(in the rows, 100 means zero)
A single turn carries every row of the set below to another of its rows. Some are shown first; where does it send the rows asked next?
j_279: 111 105 96 93 83 96 64 105 70 61 110 103
j_218: 111 94 118 96 105 84 86 84 112 79 96 115
j_786: 106 121 104 123 75 103 70 99 94 85 120 83
j_625: 124 123 113 98 89 117 88 109 100 70 114 105
j_584: 95 84 114 97 77 114 61 110 96 82 116 110
j_505: 108 120 108 114 75 104 80 94 103 92 119 78
j_471: 95 79 104 92 70 102 69 112 104 78 109 108
j_261: 115 107 116 110 98 78 80 81 119 92 106 107
j_117: 112 117 95 90 88 92 55 109 73 70 104 107
j_44: 100 103 117 105 99 66 75 103 91 98 96 104
j_666: 114 85 88 115 73 102 69 94 117 70 102 90
j_986: 116 92 92 112 88 109 49 86 112 72 103 101
j_510: 127 117 108 105 107 66 78 96 104 84 97 105
j_322: 109 108 116 94 94 69 84 92 91 90 100 119
j_830: 103 78 111 88 81 112 65 105 100 86 110 107
j_455: 120 85 95 118 82 107 59 86 104 76 98 85
j_558: 106 119 98 118 70 95 82 103 109 84 113 79
j_837: 107 123 103 125 77 103 65 97 101 95 108 92
j_609: 106 103 93 84 77 91 75 112 82 63 106 101
j_651: 96 91 111 96 79 114 60 100 95 87 105 121
j_523: 120 101 105 98 112 73 78 85 107 68 96 103
j_476: 116 90 111 88 105 73 66 91 109 82 100 120
j_257: 102 102 124 109 96 82 90 92 107 99 96 108
j_51: 112 100 103 110 106 63 63 93 99 81 98 94
j_502: 122 131 108 95 89 115 81 97 103 70 111 107
j_696: 106 105 101 84 81 93 68 105 68 72 108 101
j_291: 123 122 103 92 83 105 94 111 104 65 107 98
j_359: 122 89 94 116 83 113 60 91 109 63 103 95
j_522: 110 91 105 116 93 69 68 87 101 96 91 109
j_605: 131 123 109 89 92 109 86 107 96 69 106 94

j_291 goes to -> j_471
j_502 goes to -> j_651
And these:
j_476 goes to -> j_261
j_359 goes to -> j_625
j_523 goes to -> j_218
j_605 goes to -> j_830

A single turn carries every row of the set below to another of its rows. Some are shown first; where does it send the rows asked next?
j_928: 90 132 130 117 118 103 72 87 109 126 84 119 78 72 124 90 89 110 113 110
 84 97
j_604: 99 121 100 129 121 67 107 92 125 119 90 110 104 110 111 85 105 116 108
 89 99 82
j_200: 90 134 125 120 125 103 77 85 103 118 89 112 82 70 121 95 90 115 113 111
 86 94
j_560: 102 115 120 134 119 62 71 62 91 131 86 94 83 105 129 73 117 102 92 78 99
 108
j_990: 108 119 105 126 118 64 101 101 117 122 90 111 109 111 111 77 110 108 105
 93 107 81
j_252: 108 118 112 124 109 63 95 104 124 131 86 119 103 112 114 71 111 103 104
 92 104 83
j_778: 95 121 103 129 116 66 105 90 137 125 86 118 94 112 116 83 101 113 108 86
 93 84
j_293: 100 119 111 125 108 65 97 97 136 133 84 123 94 113 118 74 105 106 106 87
 96 85
j_460: 107 122 113 117 125 82 77 80 80 139 86 106 103 103 94 111 122 87 116 90
 75 104
j_482: 99 124 107 120 128 85 83 73 88 137 84 106 97 102 96 118 117 93 119 85 68
 105
j_924: 96 116 118 135 120 63 74 57 98 131 83 96 78 106 130 76 113 106 93 75 93
 110
j_338: 101 132 132 116 119 100 68 95 94 123 89 112 89 71 119 86 97 106 111 116
 94 93
j_843: 107 131 93 93 93 104 96 81 115 105 76 108 79 92 115 94 114 106 104 90 98
 105
j_397: 111 131 94 92 94 103 96 84 107 104 78 104 85 92 113 94 117 104 103 93
 104 104
j_378: 115 129 99 90 90 102 91 88 107 108 78 107 85 92 114 90 120 100 102 95
 106 104
j_500: 114 129 101 89 86 101 89 88 113 112 75 113 80 93 116 87 118 97 102 92
 103 106
j_637: 97 116 115 136 123 64 76 57 95 127 86 92 81 104 128 79 115 108 93 76 94
 108
j_712: 99 116 120 134 117 62 71 61 95 133 83 97 79 106 130 73 116 102 92 77 95
 109
j_267: 95 123 110 119 122 84 80 71 100 144 80 115 87 104 100 115 113 90 119 83
 62 109
j_271: 96 134 127 118 125 103 75 90 94 117 90 108 89 69 118 92 95 112 112 115
 93 92
j_37: 100 115 116 135 123 62 75 60 90 127 86 90 85 105 127 77 117 106 93 78 97
 108
j_184: 97 132 135 115 115 100 67 93 104 128 85 120 81 72 124 83 94 105 111 114
 90 96
j_809: 101 122 118 116 114 82 72 78 99 151 78 120 86 105 102 106 118 83 117 85
 65 109
j_908: 107 130 98 92 88 103 92 83 119 111 74 113 76 93 118 91 115 101 103 90 98
 107
j_135: 110 121 120 114 116 81 71 84 87 149 80 115 97 104 98 104 123 81 115 91
 74 106

j_990 goes to -> j_252
j_338 goes to -> j_184
j_637 goes to -> j_37
And these:
j_843 goes to -> j_397
j_135 goes to -> j_809

A single turn carries every row of the set below to another of its rows. Some are shown first; where does it send the rows asked next?
j_834: 92 100 115 94 75 118 104 86 75 80 102 102 107 87 91 98 87 113 91 80 92
 98 110 94 103 95 102 108 113 92
j_151: 83 100 119 107 90 126 104 79 96 97 111 100 108 96 105 79 84 92 85 95 100
 101 98 92 95 97 90 79 109 92
j_286: 57 104 113 94 91 88 95 100 113 82 91 106 91 86 103 99 104 107 90 93 104
 103 93 92 79 119 104 95 92 110
j_372: 93 105 112 105 86 121 108 82 96 102 112 110 101 91 98 80 86 98 81 105
 112 91 96 99 79 96 79 81 107 107
j_769: 54 98 121 95 94 102 93 93 107 77 96 97 102 89 104 103 95 100 92 89 91
 108 97 91 90 108 109 89 98 98
j_965: 121 102 78 106 128 83 103 122 96 109 85 91 88 109 100 107 109 75 91 87
 105 96 98 98 124 107 100 114 92 100
j_233: 81 99 113 96 74 108 101 98 83 74 89 102 102 88 102 93 101 118 90 71 91
 106 108 89 102 109 105 115 108 88
j_923: 128 104 79 104 125 83 102 113 95 117 90 92 87 107 99 106 107 77 90 95
 108 91 99 99 123 103 99 111 97 105
j_57: 71 99 119 111 92 117 100 91 104 91 97 99 102 98 118 72 98 96 84 83 95
 112 98 87 92 113 94 88 103 86
j_440: 68 106 109 89 87 92 100 96 109 87 101 113 88 84 94 103 97 110 86 107 115
 93 94 99 70 110 94 92 95 120
j_853: 82 103 108 95 71 98 103 103 87 78 86 111 89 85 99 89 109 124 84 75 103
 98 103 92 88 117 98 120 102 99
j_501: 127 105 76 103 124 85 108 117 93 115 91 93 88 106 93 107 106 76 90 95
 108 89 99 103 120 102 96 112 93 107
j_552: 125 105 78 104 125 82 102 114 96 117 88 92 88 107 100 106 108 76 88 92
 107 93 101 99 122 105 98 112 95 105
j_694: 73 103 113 110 85 105 102 98 107 95 90 111 91 96 116 70 109 104 80 86
 110 105 91 90 79 123 85 92 95 98
j_386: 73 104 114 88 91 104 102 85 102 89 113 107 100 83 87 108 84 103 88 113
 109 89 97 100 79 96 93 84 102 118
j_137: 86 107 109 106 83 106 107 94 103 102 100 117 88 90 105 73 102 107 77 100
 121 93 92 96 72 114 75 90 98 110
j_248: 99 105 108 91 70 113 107 87 75 83 105 112 100 84 84 98 89 119 87 91 106
 88 106 101 93 95 92 108 114 106
j_235: 126 103 79 104 125 91 104 116 92 111 92 91 92 107 94 111 102 73 92 91
 105 89 99 100 124 98 98 110 96 102
j_729: 126 104 79 103 128 84 102 113 94 116 91 89 91 107 98 108 106 75 89 95
 108 91 102 99 124 102 100 109 98 103
j_149: 121 102 81 106 126 88 103 117 93 109 89 88 93 107 98 109 104 73 92 89
 101 96 98 97 126 105 102 112 95 98
j_134: 125 104 79 105 126 84 100 114 95 114 90 88 91 107 99 106 107 75 90 94
 104 94 100 98 126 103 102 111 98 101
j_813: 68 99 120 92 94 110 97 84 101 82 110 96 107 87 93 107 82 98 93 102 97
 100 98 95 92 97 105 84 105 103
j_28: 94 107 104 92 68 102 108 97 83 85 94 117 89 83 89 95 102 127 83 87 112
 88 105 99 84 107 87 116 106 110
j_538: 125 104 77 105 123 81 105 122 96 112 87 96 85 107 96 107 112 78 88 92
 109 91 97 98 119 108 98 113 92 105
j_377: 123 103 80 104 128 82 102 115 95 112 86 92 89 108 100 107 109 76 89 93
 105 95 100 97 124 105 101 113 97 101

j_235 goes to -> j_149
j_286 goes to -> j_440
j_134 goes to -> j_377
And these:
j_834 goes to -> j_233
j_57 goes to -> j_694

A single turn carries every row of the set below to another of its rows. Some are shown first; where does it send the rows asked next?
j_838: 82 79 84 82 71 88 90 87 113 117 94 93 99 92 91 119 96 96 88 101
j_874: 107 116 97 101 112 105 88 99 90 98 99 112 104 113 110 96 82 132 102 108
j_204: 83 84 103 99 73 89 95 81 131 113 92 94 100 100 100 128 103 110 80 98
j_167: 69 86 87 96 70 85 94 97 113 119 102 107 109 88 105 109 99 94 81 100
j_451: 85 77 82 90 78 82 98 91 121 108 102 98 97 93 100 128 95 97 85 95
j_821: 82 84 92 97 73 86 100 85 117 126 104 99 110 88 110 108 112 90 85 105
j_974: 82 92 97 96 71 85 99 77 118 113 109 96 104 95 107 118 116 103 72 99
j_265: 111 106 86 104 117 103 80 107 97 95 105 103 102 107 114 96 76 127 100 99
j_400: 107 114 93 112 121 99 86 96 95 99 100 110 101 113 112 93 91 132 103 93
j_635: 80 79 94 100 75 89 102 91 122 122 96 98 118 84 108 116 95 94 83 108
j_783: 75 74 84 108 79 84 96 95 120 118 104 105 113 93 105 116 102 90 86 101
j_589: 104 107 101 117 125 104 83 111 95 115 108 107 106 98 102 100 87 127 108
 96
j_876: 82 85 93 94 80 85 97 87 124 113 103 88 104 94 90 128 110 114 73 89
j_747: 116 115 89 110 110 100 90 99 84 102 97 106 94 104 124 101 90 128 109 106
j_617: 107 118 93 114 126 107 93 103 103 109 98 101 103 101 98 99 92 130 112 90
j_563: 115 116 94 102 104 112 91 101 91 103 94 104 95 106 116 101 88 130 116
 115
j_181: 85 84 97 94 71 98 88 82 124 113 101 82 98 96 91 123 114 105 86 96
j_846: 119 119 87 108 105 111 90 105 90 103 104 106 90 96 121 106 93 131 101
 106
j_931: 80 86 106 105 71 89 99 83 122 121 102 98 111 88 113 122 107 107 75 105
j_462: 79 81 93 107 78 91 93 81 129 126 109 96 111 92 110 117 120 106 86 102
j_304: 108 122 90 108 114 118 89 97 100 112 98 104 99 95 102 99 105 137 117 97
j_315: 84 76 85 97 72 82 99 100 122 117 90 94 96 90 92 124 103 100 89 96
j_411: 102 121 99 112 118 109 90 110 102 103 99 110 108 106 96 97 87 134 105
 102
j_419: 110 119 81 101 107 113 86 98 99 103 96 98 88 107 124 107 86 133 110 101
j_742: 84 78 87 98 76 85 100 92 124 119 94 95 102 93 92 113 103 87 89 99
j_284: 110 121 98 113 111 116 95 111 101 110 94 102 100 97 100 102 92 131 118
 110
j_546: 116 106 95 111 113 105 80 102 93 97 101 114 89 117 111 97 88 128 101 97
j_885: 73 90 101 109 69 95 90 90 123 114 108 95 110 92 106 113 118 102 77 96
j_915: 78 75 89 99 69 86 99 93 115 121 97 97 108 96 115 109 109 95 93 102
j_547: 85 86 93 97 77 84 97 85 126 108 99 95 94 99 89 122 107 99 76 93
j_630: 83 77 92 93 75 90 99 87 131 114 87 93 107 95 97 121 90 99 88 99
j_690: 109 109 86 110 111 104 84 106 82 91 101 115 100 104 108 98 84 122 105
 101
j_418: 87 83 91 88 75 90 96 77 130 116 107 91 97 91 104 128 112 112 85 95
j_919: 76 83 95 95 76 91 98 80 115 115 108 92 116 100 112 113 115 107 77 97
j_620: 110 122 85 107 118 121 97 105 97 119 102 103 101 92 108 102 94 125 112
 101
j_659: 100 112 92 121 118 108 81 102 92 107 101 116 107 105 100 92 100 130 108
 98
j_767: 116 120 87 111 115 108 97 106 93 111 95 97 96 90 111 105 92 127 118 102
j_750: 105 109 93 109 126 115 87 102 102 113 98 111 102 110 97 95 89 122 112 91
j_654: 116 116 83 97 105 112 92 101 90 96 99 103 91 95 108 104 90 132 115 99
j_749: 102 121 95 115 115 113 88 103 98 123 99 103 93 98 114 112 98 133 118 100

j_265 goes to -> j_181
j_846 goes to -> j_919
And these:
j_635 goes to -> j_563
j_659 goes to -> j_451
j_742 goes to -> j_767

